A state moves one step at a time under one of 7 hidden systems, and each row is a state written as 22 numbers. Each run below is a few steps of one system.
path 1, G (8 x 22):
[[ 20   4  -2 -11  12  -3  10  -7  -2   2  13  21   3  -3   5   9  10 -27
  -12  -1 -13  -6]
 [  3  20  -7 -14 -11  -6 -12  -7 -10   5  20  -8  25 -11  -1  -2 -19  -7
   -9  -4  -3   7]
 [-10   0   7   7 -11  -8   3   6  -4  14  21  33   6  -1   7  12   9   3
  -14  -1 -19   5]
 [ 16  24 -15 -11   1  -4  -6 -19   7  13  -1  16  -1 -17  -8  11  -3 -24
    0  -4   0  14]
 [ -6  10   5  12   1 -18 -31   8   0  -2  29  10  19  -3   0   0 -13   5
   -6  -8   0  12]
 [  7   9  -1  -1   0 -18   9   2 -11   6  10  33 -19  -5 -13   4  22 -11
   -3 -19 -14   1]
 [ -5  31 -15  -7 -14 -10 -24 -10   1   9  -1  -4   1 -17 -17  -4 -17   1
    9 -10   9  23]
 [-18  -5  13  28   1 -16 -18  17   8   2  14  33 -11   6  -3   5   8  14
    1 -11  -6   9]]
path 2, X (8 x 22):
[[  4   3 -18   1 -10  -4   2 -27   1  19 -22 -16 -12 -12 -17   2  -6   0
   16 -12  15   9]
 [-11 -15   4  20   6   6 -12  -1  10   0  -4 -10  22   3  17  11  -5  21
    4  25  16  15]
 [ 11 -14   4  25  12 -10   9   3  -2  -4 -18   0 -27   1 -18   2  24   5
   11 -13  13  -4]
 [  2   1 -18 -13   6   3 -14 -19   1  -4 -12 -34   9  -1   2 -11 -20   1
   19   2  21  10]
 [-24 -20  14  21  -6   6   7  20  -2  -6 -11  -3  -5  12   8   0  14  35
    4  14   3   2]
 [ 16  -5 -14  -5   7   6  16 -24   9   8 -31  -7 -29  -4 -12   2   6 -16
   16  -7   9  -4]
 [ -4 -16   4  -1  15  15 -11   3   7 -18   0 -30  26  12  23  -5 -16   9
    2  23  13  -1]
 [ -3 -17   8   7   1  -3  27  17 -16 -10 -15   2 -31  11 -10  -9  32  14
    6  -9  -3 -15]]
path 3, X, 8 rows:
[[  2   1   1   5   1   4  -7   3   2  -9  -9 -23   2  -1  -6  -7  -8   6
    4   1  14  -1]
 [-12 -17  -2   4  -4  -2   8  -3  -8   4  -6  -6  -7   8   4  -3   6  15
    9  -2   2   0]
 [  5   3  -5  -3   5  11   6  -6   8  -1 -20  -5  -7  -3   0   4   4  -2
    7  12   8   5]
 [  1 -16   9  10   5   6   2   3   4  -7  -3 -16   5   7   4  -2  -5   4
   -1   3   5 -11]
 [  2  -9  -7  -8   8  -3  12  -3 -12  -6  -7  -3 -10   6   2  -6  14   3
    9  -2   3  -1]
 [  0   7   0 -10  -5  15   4   2   2  -6 -12 -17   3  -2   0  -4  -7   1
    0  12   4  -3]
 [ -4 -19   6   4  -3   6  17   0  -4   4  -1  -3  -2   8   7   2   6   5
   -3   2  -6 -13]
 [ 14   3  -8 -14  11   5  11  -7  -4  -6  -8  -3  -1  -2   3   0   9 -12
    2   7   2  -1]]
path 4, Q (8 x 22):
[[  3   5  -2  -9   8   7   4  -1   0  -2   4  15  12  -2  17  11  10  -4
   -6  21  -5  11]
 [ 13  12  13  11  -7   0   3   8   4   1   6   3   3 -10 -14   7  -2 -11
  -17  -5  -5 -11]
 [  3   6 -11  -9  -4 -15  -7 -12 -15   7  17  -2  16  -5   1  -1  -5  -2
   -1  -8   1   9]
 [-10  14   1  -2 -10   3   3  10  -4   4   1  20  -1  -5   2   7  11   9
   -5  11  -7  13]
 [  4  -5   5  16  -6  -5   0  -9   8  17   6  12   1  -5  -4  14  -3  -8
   -7  -8  -5  -3]
 [  9   6  -5   2  14 -13 -13  -2  -4  -4  13  11  13  -4   5   5   6  -4
    0   3   5  14]
 [ -2  15   6   9  -8  -8  -5  13  -4  -1   1  10  -9  -8 -15   1   8   7
   -4  -7   0   6]
 [ -8  -7  -8   9  -6 -12  -7 -14  -1  16   5   7  -1  -1  -2   5  -3   6
    8 -11   2  10]]
path 5, A (8 x 22):
[[  0  -3   4 -10  13  13   8   8   8 -10  -2  14  -5   8  15   1   8  -7
   -2  14  -9  -3]
 [ 13   7  -3 -18   4   6  12   0  -6 -11  -7 -13  -8  -1  -7 -10   1 -13
   -1  -5  -1 -13]
 [ -9  -8   2 -14  -6   2   6   5 -15  -4  14  -9  14   9  13  -8  -3   6
   -7   2 -10 -10]
 [ -4   9  -9 -21  -6  10  14  -5  -3   6  -5  14  -5  -3   8   3   7  -6
    0  10 -11   5]
 [ 13   8   3 -11  -3  14   6  -4   5  -1  -2 -16  13  -5   1   2 -13 -15
  -12   9  -1 -11]
 [  5   5   7  -8   3  -3   6  12 -12  -7  19  14  11   1   7   1  10  -6
  -16   3 -14  -6]
 [  7  20 -13 -20 -11  -3   7 -10 -14   7   2  -3   3 -12  -9  -2   0  -9
   -2  -6  -4   5]
 [ -5   5   6   0 -16   6  -2   0  -1   9  13  -6  26  -5   7   7 -15   2
  -16   9  -6  -1]]
path 6, M (8 x 22):
[[-18   8  -9  -4  -5 -18 -16   1 -11   8  21  25   6   0   7   0   4  12
    5  -5  -7  23]
 [ 10   8   7  12   8   3  -1   3  24   2 -10  27 -26  -5 -12   8   5 -18
   -1  -7  -6  -4]
 [  2  -4   1   9   7 -13 -29  -8   9   0  19 -12  15   2  -2  -6 -28  -8
    2 -17   6  -3]
 [  0   8 -10 -11  13 -20  -3   7 -18 -12   6  18 -17   3  -5 -12  21   3
   12 -14  -1  12]
 [ -2  11  -3   9 -10   7 -11 -10  25  12 -22  -2 -21  -9 -19   2 -17  -5
   11  -9   8   5]
 [-20 -18   1  12  10 -16 -24   3   1  -2  20  10   9  15  15  -5  -7  16
   10  -6   1  12]
 [ 17  -2  -4  -3  26   0   5   0   9 -15 -16  11 -30   5  -6  -6  16 -16
   13  -7   3  -5]
 [-10   2  -5   0  -7   2 -23  -7  10  -1  -6 -31   4   1  -8 -15 -32   7
   13  -9  14   1]]
path 7, U:
[[ -1  11  -7 -17   5  -9 -10   0  -5  -4  17  12   3   2   3  -8  -5  -9
    1 -10  -9   4]
 [-10  12   4  -5 -17   1  -1   8   2   4   1   3 -11  -2 -11  -7 -10   0
   -4 -12 -10  -6]
 [ -6  -1  -4   2  -8  -6  -6 -13   5  17   9  11   5  -2   2   7 -11  -4
   -1  -7  -6   5]
 [  0  15  -3 -10   5   1  -9   3   9  -3   3  18  -5  -3   1  -1  -2 -10
    1   0  -5   7]
 [  3   4   5   3  -3  -3  -6   2   7   0   6  -1  -5  -1 -11  -5 -12  -9
   -4 -16  -5 -10]
 [ -6   2  -7  -4  -4 -12  -8  -7  -7   6  11   6   1  -1  -1  -3  -4   2
    4 -11  -2   7]
 [ -8  11  -1  -2  -7   3  -4   2   9   4  -7  11 -12  -3  -6   1  -3   1
    4  -2  -3   7]
 [  3  -3   1   7   4  -3  -9  -8  13   6   4   5  -2   0  -2   3 -10 -10
    1  -8   0  -2]]
path 8, G (8 x 22):
[[ 19   2  -2   4   3   2  10  -7   2  -2 -18 -17 -14  -7 -19  -1   2 -11
    3  -9  11 -10]
 [-16 -12  -1   6  -2  -5  -9   3 -10  -5   3 -20  11   8   7  -8  -4  25
    9   3  11   7]
 [  3  -5   9   8   2  10  21  12   2  -5 -17   9 -19   2  -3   5  22   3
   -3   9  -3  -8]
 [  7  -3  -9  -1   0   5  -4 -17   6   3 -14 -30   6  -4  -4  -2 -17  -3
    9   1  17  -1]
 [-11 -20  12  11   9   0   1  17  -6 -13   7   0   7  14  16  -2  11  19
   -2  11  -1  -2]
 [ 20   3  -3 -10   0  12  26  -8  -2   0 -20 -11 -12  -6 -10   2   9 -15
   -3   2   0 -14]
 [-13 -10  -2   3  -7   5 -11  -6  -2   2   3 -27  26   3  12  -2 -19  17
    2  11  11   5]
 [  5 -16  12   7  10   8  23  11   0  -5  -2  19  -7   7  12  11  24  -3
  -10  14 -11 -10]]
path 9, B:
[[-17 -14  -8   5 -23   4  10 -18  -3  25 -15 -12  -2   0   1   5  -5  17
    8   0   3   4]
 [ -4 -14  -5   3  15  13   3  -7  13  -1 -15   8   0   6  21  11   9   5
   10  25   7  13]
 [ 13 -15   4  -1  16  10  14   2   4 -16 -17 -20 -14   9  -1  -8   5  -7
    5   0   6 -19]
 [ -7 -16  -8 -13  -6  -5  15  -5 -28  -1   3 -19   6   9   7 -11   9  15
    6  -3   1  -4]
 [-18   3   0 -11 -16  19  17   7  -3   4 -15   4  -6   2   9   3   8  15
   -1  20  -8   4]
 [  7 -13   1  -4  -1  20  17 -14  13   9 -12  -9   4   1  11   9  -8 -13
   -5  13  -4 -14]
 [ 12 -14   0 -12  19   3  13   2 -13 -14   8  -3  12  10  18  -1  13  -6
   -4  12  -3  -8]
 [  2  10   5 -17 -11  10  21  15 -17 -10  -3  -9  -3  -1  -5  -9   9   2
  -10   3 -10 -14]]
path 10, B:
[[ -3  -6   7  15   6   0  -2  13  -8 -12  -4 -10   9   2   5   2  12  20
    0  15  13   8]
 [  6  -4   3  12  -9   1  18  -3  -4   8 -17  -4 -15  -6 -14   7  13   4
    0  -4   4  -6]
 [  2  -4  -9   1   0   1   0 -13  -7   4  -6 -18  18  -4   7   6  -1   9
    5  13  15  12]
 [ -1 -11  13  18   5   5   9  15   2  -7  -8   4  -7   4   2   5  17  11
   -3  11   2  -3]
 [ 15  -1  -9  -5  -3   1  15 -15  -9   6 -14 -17  -4  -7  -9   2   5  -5
    4  -3   8  -3]
 [ -9  -9   3   5   0   3  -2   7  -9  -5   3 -11  18   4  13   2   3  19
   -1  17   7   7]
 [  5  -3   6   6  -4   8  21   3   2   4 -15   8 -18  -3  -7   8  17  -2
   -3   3  -4  -8]
 [  9  -1  -9  -9   1   4   2 -16  -6   1  -3 -24  19  -5   5   1  -8  -3
    1   8  11   2]]
path 11, Q:
[[-18  -9  15   7 -13  22  11  11  22   8 -13  12 -18   8   4   4  -6   4
   -5   6 -15 -13]
 [ 19 -18  -5  -3  23  -2  -3 -21  11   0   8  -4   6   8  10   1 -12 -27
    2  -9   1 -13]
 [  5  25   2 -16  10   5 -10  21  -4 -29   1  -9   4  -2  -3 -15   0  -1
   -1   9   4   4]
 [-16   0   3  -7 -27   1   8   3  -6  11   1  -8 -11   4 -11 -11 -12   6
   -3 -20 -13 -15]
 [ -8 -10 -15 -18   5   9   2 -20   7  11  -2   9   6   7  24   5  -7  -7
    8  11  -6   8]
 [  9   6  18   4  10  15   1  19  15 -14   1  10   0   0   2   4   0 -11
  -15  12  -7 -11]
 [ 14   6  -3  -8  -2 -10  -3  -8  -8   1  12 -13   3  -4 -13  -9 -12 -16
   -4 -23  -1 -13]
 [-16  16 -11 -22  -9   3  -7   2  -9  -2   3   2   9  -1   9  -7  -4  11
    4  10  -3  16]]
path 12, U, 8 rows:
[[ -2  -5   3  -9  -1   1   4   3 -12  -4  16  -4  18   5  12  -2  -2   1
  -10   5  -8  -7]
 [ -5   7   4 -12 -13   9  15   8 -11   1   2   2   5  -1   4   0   4   2
  -11   8 -12  -6]
 [  0   4   7   1 -12   8   6   0   1   8   7  -1  17  -6   5  10  -8  -3
  -16  10  -8  -4]
 [  6   9   5  -5   1   0   3   7  -5  -2  15  13  14  -4   7   7   5  -7
  -15   9 -10   0]
 [  9  17   7  -5 -10   2   7   9  -7  -2   8  -1   8 -10  -9   2   0  -7
  -17   0  -7  -7]
 [  1  11   6   7 -13  -8  -2   5  -9   8  16   4  17 -10  -4   8  -1   3
  -15   0  -4   4]
 [  7  18   2   2  -6  -4   3   4  -5   6   5  18   3 -14  -7  11  10  -5
  -11   3  -6   8]
 [ 13  19   6  10  -4  -4  -8   3   4   2   5   3   7 -16 -14   9  -4  -9
  -11  -2   3   3]]
path 13, A, 8 rows:
[[  6  -8   5  16   6  -9   4   6 -11  -5  -1  -3  -2   0  -5   2  16   9
    1  -2   9   0]
 [ -3  -7  -7   5   0  -8   1  -6 -11   2  -7  -8   0   0  -2  -1   9  14
   11   0  11  10]
 [ -7  -8   3  11  -3   6   3   1   2   3 -11  -6   0   1   3   5   4  14
    4  11   7   5]
 [  8 -10   2  10  11   1   7  -1   3  -3 -11   1  -6   1   1   6  13   0
    4   7   7   0]
 [  5  -5   0   3   9  -3   1   4  -8 -12  -6 -14  -1   3  -2  -6   7   7
    6   1  11   0]
 [ -8 -12   1   3  -4   0   9   4 -10  -1  -4  -4  -4   6   3  -2  10  15
    4   2   1   0]
 [  0  -8  -7  -4   3   6   9  -9   0   3 -13  -5  -3   2   6   3   5   3
    8   9   5   4]
 [  3  -4   6   2   6  11   6   7   2 -10  -8  -9   2   3   5   0   4   3
   -2  12   4  -5]]
path 14, M, 8 rows:
[[  5  12  -4 -35   2   6   7   1  -7  -7  19   8  10   4  11  -9  -7 -21
  -13  -1 -20 -11]
 [ -4  22   0 -24 -25   8  10   2  -4  10   6   5  -4  -7  -8  -5 -11 -12
  -14  -9 -21 -11]
 [-10   8  -2 -12 -19   1   2  -8   1  22  19  23  11  -5   8   9 -11  -9
  -13  -2 -22   1]
 [  9  15   8  -8   2   2  -1   6   9   1  19  29   4  -4   3   7  -3 -23
  -20  -1 -20  -7]
 [ 12  16   4  -7  -7  -8  -5  -1  -1   5  22   6   7  -7 -12  -2 -14 -22
  -17 -20 -13 -13]
 [  2  23  -8 -12 -10 -17  -8  -4 -11  11  20  19   5 -11  -9   1  -2 -11
   -7 -16 -11  10]
 [  1  23   3   7 -10  -8 -12   3  11  13   9  29  -8 -13 -14   9  -3 -10
   -8 -11 -10   8]
 [  6   4   4  16   5 -19 -21  -4  10   8  23  21   4  -5  -8   7 -11 -15
   -6 -20  -5   2]]

Name the system that made each run.
path 15:
[[  4 -11  25  25 -11   8  12  16   0  -1   4 -15  15  -1  -3  10   1   7
  -22   9   0 -19]
 [ 15  -2 -15  -7  19 -19   7 -12 -19   0   8  21   0  -2   5   7  28  -7
    7  -2   2  16]]
	A
path 16, 2 rows:
[[  0  10  -5   8  -8  -9   0  -3  -5   8  -8   6 -10 -11 -15   5   9   6
    5  -7   6  12]
 [ -4   4  -1  17   2  -9 -15   2   5   2  -4   3  -4  -5  -9   3   1  10
    8  -3  12  15]]
	G
path 17 (2 x 22):
[[ 15  -6  -8  -6  23 -10   1  -8  -3  -7   5  12  -6   5   4  -1  13 -15
    8  -7   1   1]
 [  0  21   2  -8  -9  -1  -8  12  -9 -10   6 -16   8  -6 -11 -12  -9   4
   -6  -4   3   0]]
	G
path 18:
[[  4  -1  -4 -24  -1  20  21  -7  -2   2  -3  -1   9   2  17   4   0 -11
   -9  18 -11  -9]
 [ -3   0  13  -8  -3  15   1  14   0 -11  13 -12  23   5  14  -3 -13  -1
  -18  15  -9 -13]]
	U
path 19, 2 rows:
[[ 15 -16   1  20  16  -5   7  -7   7   0 -18   1 -22   1 -11   6  15  -5
   11  -8  12  -4]
 [  2  -5  -1  15  13  -5 -20   1   4 -14  -9 -25   6   1  -4  -7  -6  13
   14   3  26  10]]
	Q
path 20, 2 rows:
[[-23  -7   2   2 -19  20  13  -1  11  16 -18   8  -9   3   9   9  -1  15
    1  16  -8   3]
 [  0 -23  10   3  13  14   5  -1  14  -2   6   3  14  13  25   7  -6  -7
   -8  16  -7 -12]]
	M
path 21:
[[ -5  -6 -12 -14   8   0   9  -7 -11   0  -3  10   0   5  16   2  16   5
    8  12  -2  13]
 [  6   5  13  17  -5  12   2   7  17   2 -13   0  -5  -7  -8  10  -3  -3
   -8   8   3  -5]]
	Q
path 22 (2 x 22):
[[-14   8 -12 -29 -14  10   9  -2 -15   0  -5 -12   5   2   9 -11  -3  11
    5   8  -5   5]
 [-17  -4   4  -6 -16  20  19   5   6  10 -10  12  -8   4  10   5   3   7
   -6  14 -16  -5]]
	M
path 23, 2 rows:
[[-16   5  -2  -3 -32   5  10  -3  -5  20  -7  -4  -4  -6  -7   1  -6  12
   -3  -3  -7   0]
 [ -4   0  -1   5   1   5  -7  -9  16  14   5  19  11  -4  14  17  -7  -5
   -5  14  -4  11]]
	U
path 24:
[[  4  -1  -2   3   5   3  -1  -2  -6  -5  -1 -15  20  -3   8   5   3   8
   -1  17  13   9]
 [  4  -3   9   6  -8   0  18  10 -14  -2  -3  -6  -1  -1  -6   1  15   7
   -9   0  -3 -10]]
	Q
path 25:
[[-15 -23   2  -2 -16   2  20  -7  -7  17   5   5  -4  12   9   1   2   5
   -4  -7 -17 -15]
 [  4   6 -16 -22  15  11  -4 -14  11  -3  -9   4   3   0  16   0  -5 -13
   10  17   3  12]]
	A
path 26 (2 x 22):
[[-18  -3  -6  -7  -8  12 -11 -11  19   9  -7  -6  -3   6   6  -5 -26   2
   10  -1  -2   1]
 [ -2  -7  12   6  11  12  -3   9  24  -6  -1  17 -11   9   8   2  -5 -11
   -4   3 -10 -11]]
	A
path 27:
[[-14  -2 -11 -19   4  -7 -10  -5 -12   0  22  12  19   7  23  -4  -3   5
    2   6  -8  15]
 [ -3  26   1  -9 -20  17   7   3  12   9 -17   7 -13 -13 -12   4  -5  -5
   -6   7  -8   2]]
	A
path 28, 2 rows:
[[ -8   5  12  11  -5   3   4  17   6   1  -3  24 -14  -1  -3   6  13   6
   -6   3 -10   2]
 [ 14 -12   3  12   7  -2  -3 -15  13   8   5  -4   7  -1   0   9 -13 -17
   -4  -7   3 -11]]
	M
